In the rows, 128 means zero.
Each path below is one point turned by a fixed rotation once a step. After each direction that follows a path, write how fast that rotation turns it, in deg/step (0 if it stays still).
Each turn is a multiple of 5 degrees from 10 to 175, or 0.
Each row of a path follows its step; steps can be skipped.
path 1
step 6: [139 124 128 139 126 143 131 125 117 121 123 138 126 148 130 129 131 119
 131 136 126 146 144 124 130 130 138 142 125 125 123 123 132 121 115 129
 126 120 137 134 111 118 134 128 122 126 126 125 128 141 119 139 113 117
 122 139 139 116 126 123 128 129 107 120 134 124 127 125 127 126 134]
step 8: [124 147 130 119 141 131 129 126 118 134 125 132 127 145 120 128 142 143
 121 140 122 129 124 125 132 140 122 115 131 134 122 138 125 120 119 131
 116 121 136 121 126 128 122 142 128 114 129 141 123 134 118 126 123 141
 125 149 124 112 126 135 122 132 123 119 131 142 139 134 126 124 129]
step 12: [136 132 142 130 131 139 124 135 129 120 120 115 128 119 130 126 128 132
 118 145 109 127 135 122 121 136 136 116 137 136 121 124 125 123 135 128
 115 119 139 125 140 132 131 122 133 119 119 140 120 131 129 128 114 119
 127 128 111 107 130 133 128 125 142 120 138 139 115 138 133 133 129]
step 16: [129 119 141 137 146 130 131 136 122 118 145 136 105 134 139 130 128 143
 123 138 124 128 138 141 130 135 118 135 125 143 110 126 128 123 127 113
 124 124 124 136 119 118 128 124 135 117 126 126 119 134 122 127 113 122
 128 135 127 113 129 136 131 132 132 131 133 135 119 125 134 130 126]
step 18: [116 136 147 128 121 141 128 127 123 127 125 126 133 146 133 139 127 141
 123 145 115 128 136 124 128 126 135 144 119 123 130 118 130 118 127 128
 140 119 124 125 111 124 132 137 137 129 130 131 128 146 129 123 134 126
 117 146 130 123 129 129 119 127 125 118 125 124 139 124 123 121 108]
step 22: [128 131 152 136 140 137 127 119 122 125 119 123 134 142 145 128 129 123
 128 132 126 143 141 109 129 122 142 131 121 130 133 113 124 132 119 133
 118 115 136 130 123 123 133 125 118 130 128 136 132 142 137 136 116 126
 119 123 126 138 138 127 131 119 124 111 138 135 121 131 120 133 130]
step 26: [121 132 135 125 131 138 134 117 121 128 147 125 121 131 147 139 123 142
 130 131 127 126 120 123 144 144 133 130 121 130 115 123 111 131 120 124
 133 121 130 131 123 120 129 126 130 127 121 122 143 141 133 134 123 127
 135 120 131 120 138 109 132 134 122 112 119 138 120 134 116 131 124]
step 31: [126 118 133 129 132 147 123 133 128 119 133 142 130 119 129 125 139 137
 127 141 120 136 126 120 119 130 140 131 144 117 124 125 129 111 129 141
 116 117 134 131 129 127 129 126 130 112 128 135 135 137 138 132 102 130
 125 131 126 128 120 130 137 122 142 128 125 141 117 141 131 126 131]
[129 126 130 129 130 133 127 130 131 127 127 128 130 130 128 129 127 126
 129 127 129 131 129 128 127 130 125 126 131 126 128 125 129 128 130 126
 126 132 130 131 126 127 129 129 132 131 128 130 126 132 130 128 125 127
 127 126 130 127 125 131 129 126 130 127 126 125 127 124 126 128 129] : 115
[130 131 126 129 130 127 129 127 128 125 127 123 128 131 128 128 128 127
 126 129 127 131 130 126 126 128 129 127 128 130 127 124 130 125 126 127
 128 127 129 126 127 132 126 128 132 128 126 131 131 131 128 126 134 129
 129 127 127 128 132 130 128 131 130 129 129 126 129 128 131 127 130] : 70
[128 129 130 134 125 127 129 127 132 130 129 129 131 128 128 130 127 127
 130 130 125 129 128 130 130 129 130 129 128 128 123 127 130 127 128 130
 127 126 128 128 129 128 127 128 127 128 124 126 127 130 131 131 130 128
 132 128 130 133 128 129 130 128 125 125 127 126 131 128 125 128 129] : 90
[129 130 126 126 130 130 125 127 130 129 128 132 130 128 128 128 132 128
 129 127 127 126 132 131 127 126 124 127 129 129 126 127 127 129 128 129
 126 131 127 129 131 129 129 126 130 122 126 126 126 130 128 129 130 130
 129 129 128 130 129 128 126 130 130 126 129 129 123 131 130 126 126] : 95
[126 126 126 131 125 129 128 125 130 129 123 131 129 129 131 127 126 127
 125 131 125 125 131 129 125 129 128 126 128 131 131 129 130 131 129 129
 128 127 132 125 127 129 131 128 131 128 130 127 127 127 126 128 130 124
 128 130 127 126 127 127 126 130 128 127 128 129 129 126 126 129 128] : 65
path 2
step 4: [130 135 122 128 120 132 130 141 122 129 139 115 128 116 126 124 123 145
 113 139 125 121 130 120 144 143 140 127 129 137 123 141 142 131 143 129
 131 128 134 130 121 128 138 117 113 119 124 123 123 117 131 131 123 128
 118 130 135 126 133 129 136 127 125 123 123 139 120 134 121 113 129]
step 9: [130 137 114 139 139 141 130 140 132 148 119 127 144 124 129 133 128 134
 114 129 129 115 126 131 130 121 142 129 126 124 134 134 132 138 132 138
 136 130 144 148 124 131 126 119 122 128 131 121 121 120 128 132 124 130
 120 135 115 126 139 137 119 127 121 129 133 131 121 132 124 122 118]
step 11: [115 131 123 125 125 130 114 119 130 133 130 138 134 113 133 132 126 114
 116 132 132 115 116 128 128 111 134 127 121 125 129 133 142 128 121 127
 121 123 145 148 124 132 141 114 123 132 124 126 129 131 120 126 127 133
 131 120 123 139 116 126 130 122 134 130 128 135 134 137 139 121 117]
step 13: [120 136 134 132 134 119 135 145 135 121 134 135 132 109 130 121 123 121
 114 126 133 126 128 132 140 135 137 134 133 127 119 139 124 116 133 134
 130 126 142 137 114 126 139 122 116 124 125 139 122 126 127 127 127 132
 132 124 129 145 139 132 130 120 119 127 117 132 130 122 125 117 109]
step 14: [121 131 121 126 124 121 118 142 131 127 119 130 116 115 118 139 122 130
 117 138 119 131 118 124 133 116 142 136 137 127 120 130 127 124 142 141
 128 130 141 134 127 124 137 118 114 124 124 126 121 123 116 128 122 139
 126 121 118 123 137 129 121 123 131 123 126 129 133 135 147 119 115]
step 20: [119 131 117 135 110 133 120 135 126 138 123 134 130 118 122 141 126 140
 112 131 117 114 119 123 134 123 134 132 124 131 120 137 138 134 140 119
 125 131 135 135 123 127 125 122 125 126 136 124 123 117 114 126 122 143
 113 121 125 129 130 125 128 125 142 131 134 132 117 139 134 138 120]
step 24: [126 125 116 132 126 122 134 131 137 137 116 132 139 126 125 123 124 133
 133 136 136 119 120 129 140 130 137 137 133 130 128 148 127 134 134 142
 133 117 140 131 114 123 153 115 133 130 129 137 135 128 122 133 135 136
 119 123 115 128 124 137 129 125 131 125 122 125 125 128 119 125 111]
step 25: [120 133 133 122 124 126 127 128 126 141 126 141 133 106 127 122 132 128
 126 136 129 109 121 124 124 126 132 141 124 123 124 136 135 128 135 135
 127 123 145 133 117 135 135 117 118 125 132 124 139 114 123 111 117 121
 123 123 120 131 142 143 123 125 129 122 118 126 130 131 127 116 118]
[127 129 128 133 128 131 128 129 128 130 125 125 125 130 130 130 130 130
 129 128 128 127 126 130 129 126 130 126 129 127 131 127 124 130 128 130
 130 126 126 130 126 128 127 127 127 132 129 128 128 126 125 128 126 127
 125 129 132 127 124 124 126 126 129 129 130 127 126 126 129 126 128] : 125
[128 129 131 129 125 127 126 128 129 126 127 130 130 125 128 126 126 131
 127 130 126 131 128 127 126 127 135 126 127 131 128 128 126 126 128 130
 129 125 127 129 130 128 124 129 132 128 127 130 129 127 128 129 125 127
 126 126 127 126 132 131 126 128 127 129 125 125 126 126 127 131 126] : 65
[129 127 126 124 125 127 128 130 125 130 128 123 125 130 124 128 128 131
 128 129 128 131 126 128 128 127 129 130 130 128 124 129 131 126 130 129
 126 125 124 126 130 125 130 128 127 127 131 128 131 127 125 127 128 127
 127 129 129 125 128 128 129 128 131 128 130 128 130 126 127 127 127] : 175
[129 127 125 127 129 129 127 127 131 127 132 129 126 131 126 130 130 128
 122 128 129 128 127 125 129 126 127 126 128 130 127 126 126 128 131 129
 127 129 129 128 125 126 125 129 129 129 128 128 128 123 128 130 129 128
 127 127 128 129 131 130 125 130 126 124 133 128 131 128 127 128 130] : 60
[127 129 127 128 129 126 129 128 125 130 130 128 127 127 129 126 129 131
 127 130 127 125 127 133 126 129 126 125 127 130 129 131 129 124 128 132
 128 128 129 124 127 129 129 131 124 129 131 130 129 126 130 129 128 126
 126 129 129 131 131 125 129 126 126 127 125 126 130 127 125 127 131] : 120
[127 126 125 128 128 131 127 129 131 130 128 128 129 126 130 128 131 127
 128 131 127 127 129 130 132 124 128 128 130 127 128 127 127 125 126 127
 131 128 129 128 133 128 128 129 128 126 129 132 127 129 128 130 128 129
 129 132 129 125 128 133 131 126 128 126 131 126 124 129 129 131 131] : 125
